Each named move below is a turn or a mirror, shown by a few rows before and after it. Which moves, in which order, take the first row of each later pair to the second? The first pair is answered.
Mibo:
[-14  -5  -7  -6   2   2   5  10  -7   4  -8  -2   4  -5   8   2   0   9
  -7] => [-12   6 -10  -6   0  -6  -6   0   2  10  -7   6   2   8  -2   2 -10   2
   7]
[  7  19 -12  -2  -1   4   5  -3  14  19   0  11   3  -3  -4  17   8  -4
  13] => [  4   8  -9  -1   1  13  17   8   4  13  -1   2   6 -17   7  16  19   3
  -3]
[  0  -8   2   2 -10   5  -1   6  -9   8   5  -1   5  -3  15  12   7   0
   2] => [  2  -1   0   1 -11  -2  -9  -1  -3  12   6   5   3   6   8  12  -1  -4
  13]
[ -2   4   2  -1  -9  -6   8  12  -2  -4   3   1   1   2   4 -10  10   0
   2] => [ -1   8   0  -1  -9  -9   3   7   2  -2   3   4   1   7   0 -10   6  -3
   8]
riz:
[-6  4  5 -4 -4 -3 -5 -3  0  0  1  3  6 -5  1 11  1 -8  6] => [-9 -1  8 -3 -4 -2 -9 -4 -4 -5 -1 -2  6 -5  2  8  0 -6  1]
[ -6   5   2   1   0   0  10   8  -4  -5   4   8   3   0   2  15   1 -12
  12] => [-10  -5   9   4   1   2   4   7 -12 -16  -1  -3   4   1   4   9  -1  -8
   1]
[-4  7  2  2  2 -1  4  8  4 11  5  7  3 -1 -4  4 -1 -3 13] => [-10  -7  11   6   3   1  -5   6  -6  -4  -2  -8   4   0   0  -4  -3   1
  -2]
[-2 -2 -1 -3  0 -4 -3 -5 -2 -1 -5 -2 -2  2  2  0 -2 -3  1] => [-1  1 -3 -4 -1 -5 -2 -5  0  1 -4  0 -2  2  1  2 -2 -3  4]
Budeg:
[-8 -8 -1 -7  1  0 -3  4 -6 -6 -9 -5  1 -8  6  7  2  6  0] => [  1  -1  -5 -12   1   2   6  -4   6   3  -6  -4  -1 -10   1   5   5   7
  -3]
[ -2  -6   3 -11   8 -11  -8  -3  -4  -2 -16   4  -3   0   1  11  -1   8
   7] => [  0  -7   2 -14  10  -9   0  -1  -3   0 -15   3  -4  -6   4  11   4  11
   4]
[ -5  -1   0 -13   0 -10  -1  -3  -4   9  -9   7  -2  -2  -1  12  -6   0
  18] => [ -6  -4   1 -13   1  -9   2   1  -8   8 -10   7  -1  -5   2  14  -4   1
  16]
[ -2 -11  13   1   2  -5   2  19 -11 -18 -11 -11  -2   8   7 -14  -4  22
  -6] => [ 12  -3   8  -8   3   0  21  10   7  -3  -9 -10  -4   0   2 -16   4  27
 -14]
Now pairs of rows:
Between the rows of a pair lie two moves.
[ 7  2  4  2 -5  7  3 -6  5  3  6 -2  1  0  3 -5  0  2 -8] => [ 1  0  6  6 -6  3 -8 -4 -1 -3  4  0  1  7  3 -4 -6 -2 -2] | Mibo Budeg
[ -2 -12   6   3   3  -2   2  -6 -15  -7   2  -1   3  10   7  -3  -1  -1
  -1] => [ -1 -12   4  -1   5  -1  11  -1 -15  -4   3   1   3   4  10  -2   4   2
  -1] | Mibo Budeg
[  7  -6   1   2   5  -5  17  15  -2   6   9  14  -4   0  10 -10   1   4
  16] => [ 14  -9   5  -1   5   0  21   2   7   7   6   2  -6  -1   5 -19   2  10
   0] | riz Budeg
[-13   3  -8 -18   9  -9  -3  -2   9   7 -11   1   2  -4  -5   6  -1  15
  10] => [-18  -1  -7 -16   9 -10  -5   3   2   2 -12   0   3  -5  -1   7  -2  15
  10] | Budeg Budeg
[ 4 -2 -1  0  4 -4  4  8 -9 -8  2 -1  5 -5  2 -2 -5  4  2] => [ 9  4 -5 -2  4 -4  8  4 -1 -1  5  4  4 -4 -2 -1 -5  2  5] | riz Budeg
[  1  -2  -4   0  -4  11  -3   0   5   1  -6  -8   0  -5   1   0   6   1
 -24] => [  6  10  -8  -1  -5   7  -6  -7  16  10  -3   1  -1   1  -6   3   1  -5
 -13] | Budeg riz
[  0   3  -2   0   1 -12  -3   4   0   1   4   7  -2   8  -3  -1  -6  -2
  14] => [ 0 -2 -3 -1  2 -5 11 14 -5  1  5  4  0 -6  6  2  4  2  5] | Mibo riz
[ -7 -12   3  -2   0 -10 -13   4  -9 -13  -8   0   5   3   3   0  -7   5
   6] => [ 11   0  -4 -13   2  -4   9  -9  15   6  -4   2   2  -5  -4  -4   1  10
  -2] | Budeg Budeg
[ 1  5 -4  1 -5  5  7  4  1  5  7  6 -3 -3  6 -3  0 -2  4] => [  3   1   0   1  -4   8   7  -3   2   2   4  -2  -3  -3   4 -10  -1   2
  -7] | riz Budeg
[ 4  9 -5  4 -6 13  4 -6  7  6  4  2  5 -7  3  6  6 -7 -5] => [ -1   4   1  10  -7   9 -12 -10   2  -4   0  -4   6   2   0   2  -3 -10
  -5] | Budeg riz
[ -1  -5   3   4  -6   7  11  11  -6   0   7  -6   0  -1   1 -13   5   2
  -9] => [  7   4   1   2  -7   5   8  -3   7   8   8  -3  -2   6  -8 -16   0  -1
  -6] | Budeg Mibo
[  4 -10  -9   1  -6 -10   6   2  -7   3  -2   9  -7  -3   1  -3 -12  -7
  12] => [  7  -9 -10  -1  -5  -9  11   1  -3   6  -1   9  -8  -6   1  -4 -10  -5
  10] | Budeg Budeg
[ 10  -6   3 -10   7  -8   3 -11   7  -1   1  -8  -7   1  -4  -7  -4  15
  -8] => [  9   4  -3  -9   6 -13  -2 -10   9   5   5   4  -6   7  -7  -1  -8   8
   9] | Budeg riz
[  3  11  -4   1   2  -6   2  -2  11   8   9  10 -11   9 -12  -4  -6  -9
  14] => [  0  -3  -2   1   4   7  22  14  -1   2   9   0  -8 -12   4  -4  10  -1
  -6] | Mibo riz
[-16  -8  -2   0   2   0  -7  10 -12  -9  -9   8   9  -7  18  19   4  -5
   1] => [-10  -4  -7  -6   4   0   5  11  -5   0  -6  13   7 -12  17  22   8  -3
   3] | Mibo Budeg
[ -5 -15  10  -8   7   4  -1   1   0   2  -2  -3  -5   0   9 -10   5   4
  -1] => [  2  -6   6 -12   6   4   4  -5  10  11   1   2  -6   0   5  -9   6   3
   2] | Budeg riz
[  0   4  -1   3  -3  -2  -9 -10   0  -1  -4   0   2   1  -1   5   0  -5
   3] => [-4  1 -1  3 -2 -3 -9 -4 -5 -4 -3  2  3  0  3  7  1 -5  5] | Budeg Mibo
[  5  15  -3  -6 -12   2   6   2   6  19  14  15   3  -4   1  17   9  -4
   6] => [ -5  -9  12   0 -11  10   1   6 -12  -4   4 -10   4 -10  11   5  13   6
 -22] | Mibo riz
[ 11   5   2   1 -11  -2  12   5  -7   5  10   6  -8  13   2 -11  -5   1
  -2] => [  9   2   5   2 -11  -3   7   2  -8   1   8   2  -8  15   1 -14  -8   2
  -5] | riz Mibo
[  8   1  -3  -5   7   7  11  10  -5  10 -10   0   2 -16  13  10  10   7
  -8] => [ 10  -2   5  -1   4   6 -11 -13   1   3 -17 -14   0   0   1  -5  -4   6
 -19] | Budeg riz
[-10   2   3   0  -5   1 -15 -18   8   0 -15  -3  13  -6   6  11   1  -3
  -8] => [ -7   9  -2  -2  -4   1  -8 -16  13   7 -11   5  13  -8   6  16   4  -5
  -1] | Mibo riz
[ -6  -7   8   5   1   0   0  -3  -7 -14  -4  -8  -2  -5  14  -3   7  -3
 -12] => [ 1  8 -4 -1  0 -2 13  1  5  4  4 10 -2 -9 12  8 11 -8  5] | riz Mibo
[  0   3   7   7  11  -2  -3 -11  -3   4 -11  -6  -8   2  -1 -10  -7  12
   7] => [ 0  0  5  5 12  4 10 -3 -5  5 -9 -7 -6 -9  5 -8  2 14  1] | riz Mibo
[ 11  11  -8  -7   2   0   4 -15  15  15  -4   4   1  -2  -8  10   2  -2
   5] => [  6  -6  -1  -4   4   9  13  -6   2   4  -7 -10   3 -15   4   5  12   7
 -15] | Mibo riz
[ -1   5  -7  -8  11  -6 -12  -9   7   2 -15   7  -1  -6   8  18   3   4
   9] => [ -3   2  -6  -8  12  -4  -8  -4   3   1 -15   6   0 -11  12  19   6   6
   7] | Budeg Budeg
[ -7   7  -1 -12   0 -17 -19  -8  10  -4  -5   5  -3   3  -6   7  -5  -1
   9] => [ -5   6  -7 -16   0  -8   7   7   8   3   0   8   0 -18   6  14  12   4
   3] | Mibo riz
[  4  -1  -3  -5   2   4  15   2   4   9   1   4  -2 -12  -5  -4   7   8
  -5] => [ -9  -5   3   6  -1  -5 -14   2 -10  -5  -3   4   0   6  -7  -4  -8  -1
   7] | Budeg Budeg
[ 2  4  1  4 -1  4 -2  8 -3  3  8  5  3 11 -2  4 -1  0  3] => [ 0 -2  4  5  0  6 -1 11 -8 -1  6  0  4  7  2  3  1  3 -3] | Budeg riz
[ 0 -4 -1 -4 13  1 -5 -6  8 -7  0  3 -5 -6 -2 -8 -8 10  4] => [-1 -5  0 -4 13  3 -5 -6  8 -8  0  1 -4 -7 -1 -9 -8 10  2] | Mibo Budeg
[  5   8  -4 -24  -2  -9   2 -12  15  12  -4   4   4  -6 -13   3   2  -2
   3] => [-12 -14   5 -13  -3  -3  -3   8 -13 -11  -8  -9  10 -14   4   3   7   2
 -10] | Budeg Mibo
[ 3  1 -5  7 -5  9 16  4  2 -1 14  1  6 -6 12  3  2 -1  5] => [ 5  2 -5  7 -5 11 16 -1  6  0 14 -3  6 -5 10  0  1 -1  0] | Budeg Mibo
[ -7   2   1  -3   9  -7  -6 -11   9 -12  -3  10  -7   9  -8   8  -7   2
  -1] => [ -2  -1   1  -6   9   2   8 -11  12 -10  -2   4  -7  -2  -4   4   3   8
 -16] | Mibo Budeg
[ -7   0  -2  -3   6 -12   0   7   2   4  -2   5 -12   3  15 -10  -6   5
  14] => [ -3   2  -4  -6   7 -10   5   3   8   8  -1   6 -13   1  13 -11  -4   6
  13] | Budeg Budeg
[ 2  5 -3  0 -5 10  7 -6  5  3  3  5  2 -6  3 -6  7 -1 -9] => [  1   5   1   3  -6   8  -4 -13   5   0   1   2   1   3  -2  -9   0  -4
  -9] | riz Budeg
[-1  3 -3 -2  1  6 10  4 11  5  7  1 -1 -4  3 -4  3  2 -1] => [ -5  -1   3   3  -1   3  -7  -3   7  -3   4  -6  -1   7  -2 -10  -6   0
  -3] | Budeg riz
[ -8  -1   7   7   1 -15 -25  -7  -5 -11   0  -1   0  14  -4 -12 -14  -7
   8] => [-15  -7   2   5   4 -12  -7  21 -20 -11   5   7   2  -4  12   1   0  -4
  13] | riz Budeg
[ 5  5 -4 -1  2 -2  8  7  4  8  7  8 -1  0 -1 -1  0  1  8] => [-2 -6  6  5  2 -3 -7  4 -6 -7  1 -4 -1  7 -1 -8 -6  2  0] | Budeg riz
[-11   2  -4  15  -8  -3 -11  -4  -5  -8   2   0  -7  11  -3   3  -9  -8
   6] => [ -9   2 -10   9  -5   2  13  12  -8  -1   5   6  -6  -6   7  11   4  -3
   5] | Budeg riz
[ -1  -4   3  18 -11   7   8  20  -8  -9  16  -1   1   2  10  -9   3  -7
   3] => [ -2  -3   6  20 -12   1  -6  11  -6 -12  13  -1  -1  14   2 -13  -8 -10
   8] | Mibo riz
[  9   3   0 -12   2   0  -4 -11  16   9  -9   2  -4  12 -10   2  -1   3
  -2] => [ -4 -11   8  -5   3  -1 -15  -2  -2  -9 -13  -8  -2  12  -2   0  -3   4
  -8] | riz Budeg
[-1  0  3  2 -4 -2 -3  0 -7 -5  6  2 -1  6  8 -1  6  1  5] => [ 0  0  2  1 -4 -1  0  2 -6 -3  7  3  0  5  9  0  7  1  6] | riz Mibo
[ -7 -16  -1   0   3   2 -17  -6  -7  -7 -17  -6   7  -3  -1   6   0   0
 -13] => [ -1  -7 -11  -5   3   6   6   5  -1   8  -9   7   8 -16   4  16  12  -1
  -6] | riz Mibo
[  6   6   1   2  -7   0 -12  -8   2  -3   0   2   8   9  -7  -3  -5  -2
   0] => [ 2  7 -4  1 -6 -1 -3  7 -4  0  4 11  9  2  0  7  1 -3 10] | Budeg riz
[ 5 14 -7 -4 -1  5 -1 -3 12 16 -1 13  4 -8  0 12  5 -5  5] => [ -2  -6   4   0   0  13   0   3  -3  -1  -8  -6   5 -16  11   4  10   3
 -18] | Mibo riz
[  7   4   1  -7   3 -13  -2  -6  10   4   4   6  -3   8  -7  -2  -4   1
  11] => [ -5 -11   6  -2   4  -9  -2  12 -11 -11   1  -1   1   0   7   1   1   4
   5] | Budeg Mibo
[ -4  -3   3  -4   3   6   2  14  -1   1   1   3   5 -11   2   4   3   8
   5] => [-3  4  1 -4  2  0 -9  5  5  4  0  8  3  0 -5  4 -6  3 14] | riz Mibo
[  8  -1  -1  -4   6   9  -1 -14   3   3  -8  -6   7 -11   4   5  12  -1
 -18] => [  9   9  -3  -2   3   5 -11 -22  10   7  -5   0   6   0  -4   6   3  -8
  -7] | Budeg riz
